grid = [[48.8, -130.7, 78.3, -11.3, -81.5, -272.6, 30.2, -115.1, -19.3, -121.4, -76.3, -201.4], [66.3, 95.1, 161.2, -24.6, 60.9, -41.9, -21.1, 116.0, -8.3, 40.3, 37.4, -37.1], [38.8, -224.8, -83.8, 55.8, -65.1, -225.8, -34.4, -178.0, 24.4, -145.4, -25.5, -152.7], [41.1, 109.8, 170.1, -48.5, 52.5, -41.1, -31.9, 95.1, -6.3, 45.8, 46.1, 0.8], [66.5, -210.7, -71.5, 63.6, -59.7, -208.1, 2.3, -111.9, -7.8, -142.8, -76.3, -224.5], [112.5, -17.3, 104.7, 27.4, 16.6, -107.9, 44.9, 105.3, -48.5, -35.9, -81.7, -231.4], [-87.5, -26.1, -48.4, -56.2, -6.9, -44.7, -154.6, -150.7, 58.2, -9.2, 137.9, 190.9], [-174.3, -149.2, -282.3, -62.9, -114.2, 26.4, -118.8, -185.5, -60.1, -90.7, -64.3, 42.6], [27.2, 31.8, -21.2, 29.6, 92.5, 59.4, -119.4, 58.1, 44.7, 42.6, 123.6, 92.4], [-88.3, 154.7, 147.6, -171.4, -36.3, 3.8, -16.5, 66.9, -98.8, 44.4, -56.6, 22.6], [90.5, -96.2, 98.5, 14.1, -40.9, -225.0, 48.2, -22.7, -29.4, -95.0, -85.3, -239.1], [-65.0, -232.1, -278.8, 32.4, -95.4, -48.9, -64.8, -154.5, -47.9, -137.7, -100.9, -120.5], [45.9, 103.5, 150.3, -36.3, 65.4, -28.1, -43.0, 97.9, 2.2, 47.4, 59.9, 11.7]]
The entry just left of -41.9: 60.9
Find the entry just left of -43.0.
Answer: -28.1
The smallest entry is -282.3
The entry just right of the smallest entry is -62.9
The entry just left of -95.0 is -29.4
Find the entry just right of 104.7.
Answer: 27.4
Find the entry just right of -90.7.
Answer: -64.3
The entry just left of 0.8 -> 46.1
Find the entry just right of 58.1.
Answer: 44.7
Find the entry just left of the smallest entry.
Answer: -149.2
Find the entry just left of -34.4.
Answer: -225.8
Find the entry just left of 190.9.
Answer: 137.9

array([[-243,  -33, -196, -532,  -88, -644, -250, -262,  187, -633,  -83,
        -751,  -42],
       [-411,   34,  -62, -836,  -58, -442, -742, -323,  882, -866,  -22,
        -949,  -40],
       [-422, -549,    5, -266, -461, -386, -504,  311, -655,  -99, -438,
        -338, -467],
       [-465, -372, -355,  -59, -347, -202, -162, -617, -214, -257, -354,
        -116, -485],
       [-463, -507, -417,   39, -479, -286,   34, -537,  272, -115, -484,
         -81, -460],
       [-419, -418, -362, -612, -396,    3, -543, -489, -910, -359, -395,
        -255, -447],
       [-511, -536, -423,    8, -504, -214,   54, -614,  359, -115, -507,
         -62, -482],
       [-467, -443, -192, -439, -370, -171,  -86, -368, -802, -253, -372,
        -286, -422]])
Give the entry just right of -866.
-22
The entry just left of -537 -> 34
The largest entry: 882
The entry just left of -423 is -536
The entry just right of -359 is -395
Give the entry just right of the largest entry.
-866
The entry just left of -802 -> -368
The entry just right of the smallest entry: -40
The entry just left of -418 -> -419
